0.0  -23.1  28.3  -44.2 -> z_349
-27.4  3.0  19.4  35.6 -> z_892
3.1  -19.6  48.0  -50.6 -> z_984
0.0  -23.1  28.3  -82.9 -> z_579
0.0  -23.1  28.3  28.4 -> z_639
which: 0.0  -23.1  28.3  -44.2 : z_349
which: -27.4  3.0  19.4  35.5 : z_892
which: 3.0  -19.6  47.8  -50.6 : z_984

-12.0  -5.1  -28.4  7.4  18.4  z_474
-30.1  6.6  -25.2  -3.1  17.2  z_102
-40.7  8.9  -4.8  -14.8  10.8  z_304
-1.0  -3.0  -10.8  8.7  4.9  z_851
-26.9  6.2  -8.2  -8.5  9.3  z_613
-21.0  3.3  0.8  -4.4  -5.3  z_35
-21.0  3.3  0.8  -4.4  3.4  z_261
-20.9  2.5  -0.3  -3.7  4.2  z_476
-11.4  0.3  12.7  -2.3  -4.0  z_226
49.1  -30.6  -3.3  70.0  -14.0  z_158
-5.6  -14.8  25.2  -10.6  -0.7  z_882
which: -1.0  -2.9  -10.8  8.7  4.9 : z_851
which: -5.6  -14.9  25.3  -10.6  -0.7 : z_882
which: -11.4  0.2  12.8  -2.3  -4.0 : z_226
which: -21.0  2.4  -0.2  -3.7  4.1 : z_476

-15.5  -10.3  -27.1  7.1  9.6  16.3  7.4  14.8  -27.1  -2.8  31.2  20.5  -25.6  8.0  -5.0  38.4  45.2  -18.7  -22.4  43.3  -35.1  -2.4  18.1  -35.1  -5.9  1.0  -19.7  33.0  7.2  32.2  8.0  41.6  34.0  -5.9  -26.3  -24.2  40.9  -34.2  6.6  -5.4  -21.8  -43.8  20.5  -15.5  73.5  z_940
-15.5  -10.3  -27.1  7.1  2.7  16.3  7.4  14.8  -27.1  -2.8  31.2  20.5  -25.6  8.0  -5.0  38.4  45.2  -18.7  -22.4  43.3  0.8  -2.4  18.1  -35.1  -5.9  1.0  -19.7  33.0  7.2  32.2  8.0  41.6  34.0  -5.9  -26.3  -24.2  40.9  -34.2  6.6  -5.4  -21.8  -43.8  20.5  -15.5  73.5  z_347
-15.5  -10.3  -27.1  7.1  9.6  16.3  7.4  14.8  -27.1  -2.8  31.2  20.5  -25.6  8.0  -5.0  38.4  45.2  -18.7  -22.4  43.3  -35.1  -2.4  18.1  -35.1  -5.9  1.0  -11.2  30.1  4.5  23.6  1.6  38.3  35.9  -14.0  -37.0  -13.9  52.0  -23.7  12.5  0.9  -7.2  -47.0  -8.9  -20.0  66.5  z_229
which: -15.5  -10.5  -26.9  7.1  9.5  16.5  7.4  14.8  -27.1  -2.7  31.1  20.5  -25.6  8.1  -5.0  38.4  45.2  -18.7  -22.4  43.3  -35.2  -2.3  17.9  -35.2  -5.9  0.9  -11.1  30.1  4.6  23.8  1.4  38.3  35.9  -13.9  -36.9  -13.7  52.1  -23.6  12.5  0.8  -7.2  -47.0  -8.9  -20.1  66.6 : z_229
which: -15.4  -10.3  -27.0  7.2  9.8  16.0  7.2  15.0  -27.0  -2.8  31.2  20.6  -25.7  8.0  -5.1  38.3  45.2  -18.8  -22.4  43.3  -35.0  -2.5  18.2  -35.0  -5.9  1.1  -19.8  33.0  7.1  32.5  8.0  41.8  34.0  -5.9  -26.3  -24.0  41.1  -34.1  6.7  -5.3  -21.6  -43.6  20.5  -15.6  73.4 : z_940

11.9  16.6  -3.3  5.5  1.0  16.1  0.3  8.6  -44.3  -28.7  8.0  13.4  61.5  -12.7  -20.8  22.0  9.1  -6.1  35.6  -21.9  3.3  -3.0 : z_33
38.2  -11.9  29.4  -20.1  5.2  0.7  24.9  -15.4  23.3  7.9  2.5  7.3  -34.4  -31.1  26.0  25.4  74.4  8.9  -27.3  -52.3  -28.6  -15.2 : z_701
33.6  -14.0  46.5  -20.3  2.6  -1.4  -6.8  -13.1  16.4  -11.2  8.3  10.5  10.7  -28.5  -2.1  48.3  49.3  -5.9  -12.3  11.0  -16.5  -39.7 : z_967
15.5  -12.8  -5.3  3.2  2.0  17.6  25.3  9.1  -41.8  -25.8  8.1  11.9  65.1  -13.3  -18.8  21.3  9.8  -3.3  32.1  -20.0  4.4  -4.7 : z_477
13.0  15.6  -3.8  4.8  1.3  16.7  1.1  8.6  -43.6  -27.9  8.2  13.0  62.4  -12.8  -20.4  22.2  9.2  -5.3  35.0  -21.6  3.7  -3.2 : z_68
15.5  12.8  -5.3  3.2  2.0  17.6  3.8  9.1  -41.8  -25.8  8.1  11.9  65.1  -13.3  -18.8  21.3  9.8  -3.3  32.1  -20.0  4.4  -4.7 : z_97
25.1  -29.1  29.5  7.5  2.5  -8.2  -2.8  -37.3  -52.5  -32.7  -48.5  12.4  -18.6  -22.4  -26.1  52.1  73.8  -6.3  -12.8  32.6  -24.1  21.7 : z_944
33.2  -15.2  22.4  -17.1  5.0  -3.5  26.0  -12.0  22.4  7.9  1.9  8.1  -30.3  -30.9  22.6  23.5  80.3  10.1  -24.4  -52.9  -27.1  -13.5 : z_950
which: 15.7  12.7  -5.2  3.2  2.1  17.4  3.7  9.2  -41.8  -25.8  7.9  11.9  65.1  -13.3  -18.8  21.4  9.7  -3.4  32.2  -19.9  4.4  -4.6 : z_97
which: 38.1  -11.9  29.4  -20.1  5.2  0.8  24.8  -15.4  23.3  7.8  2.5  7.4  -34.4  -31.0  25.9  25.4  74.4  9.0  -27.3  -52.3  -28.6  -15.2 : z_701
which: 15.3  -13.0  -5.2  3.2  1.9  17.6  25.2  9.0  -41.8  -25.8  8.1  12.0  65.1  -13.3  -18.7  21.2  9.8  -3.4  32.1  -19.9  4.4  -4.8 : z_477
which: 33.2  -15.4  22.3  -17.0  4.9  -3.5  25.9  -11.9  22.4  7.9  1.9  8.1  -30.2  -30.8  22.5  23.7  80.3  10.2  -24.4  -53.0  -27.0  -13.5 : z_950

7.6  18.1  22.4  24.9  1.9  22.8  -23.6  -23.1  4.6  -12.6  15.9  -6.5  -27.7  -30.8  -19.0  -22.4  -14.2  -33.8  0.9  -23.6  2.5  -3.4 = z_791
-46.0  -47.3  -22.4  -50.6  -67.8  25.6  0.2  -2.2  -17.4  40.6  6.6  -8.2  14.8  41.9  40.3  57.7  57.5  59.3  19.7  -8.7  -47.3  -3.7 = z_80
-21.8  2.7  -8.9  -3.5  -13.0  -53.6  14.3  21.5  -3.7  10.9  -3.4  18.3  21.8  25.3  -0.8  1.0  9.3  11.5  0.6  5.9  -5.4  -8.6 = z_297
-15.5  -7.3  -19.6  -16.3  -4.0  -26.4  17.3  12.8  -7.2  5.4  -13.5  12.1  25.9  25.9  4.6  6.1  5.3  18.7  -4.3  14.8  -4.3  -5.0 = z_399
-21.8  2.7  -8.9  -3.5  -13.0  -12.9  14.3  4.2  -3.7  10.9  -3.4  18.3  21.8  25.3  -0.8  1.0  9.3  11.5  0.6  5.9  -5.4  -8.6 = z_414
which: 7.6  18.1  22.4  25.0  1.8  22.8  -23.6  -23.2  4.7  -12.7  15.8  -6.6  -27.6  -30.7  -19.1  -22.3  -14.3  -33.8  0.8  -23.3  2.5  -3.3 : z_791
which: -15.4  -7.3  -19.6  -16.2  -4.1  -26.4  17.3  12.7  -7.2  5.3  -13.4  12.2  25.9  25.9  4.7  6.1  5.4  18.7  -4.3  14.8  -4.3  -5.1 : z_399
which: -21.8  2.6  -9.0  -3.6  -13.2  -12.9  14.2  4.1  -3.6  11.2  -3.3  18.3  21.7  25.2  -1.0  0.8  9.5  11.5  0.6  5.9  -5.0  -8.5 : z_414
which: -46.1  -47.2  -22.5  -50.8  -68.0  25.6  0.2  -2.2  -17.5  40.7  6.6  -8.3  14.7  41.9  40.3  57.8  57.4  59.3  19.6  -8.7  -47.3  -3.7 : z_80

-51.6  20.4  41.2  -1.0  9.4  -17.8  -53.5  31.7 : z_643
-32.6  2.9  34.8  -22.2  -5.1  -33.1  8.0  18.2 : z_241
-64.2  -6.8  -4.6  -35.9  77.1  -36.1  -31.6  -14.1 : z_62
8.0  -34.2  2.2  -15.3  8.8  -15.9  39.9  -22.3 : z_711
-28.4  -6.8  -4.6  -35.9  77.1  -36.1  -31.6  -14.1 : z_627
which: -28.5  -7.0  -4.8  -35.9  77.0  -36.2  -31.7  -14.0 : z_627
which: -32.7  2.9  34.6  -22.2  -4.9  -33.1  7.9  18.0 : z_241
which: -51.7  20.4  41.3  -1.0  9.4  -17.8  -53.6  31.8 : z_643

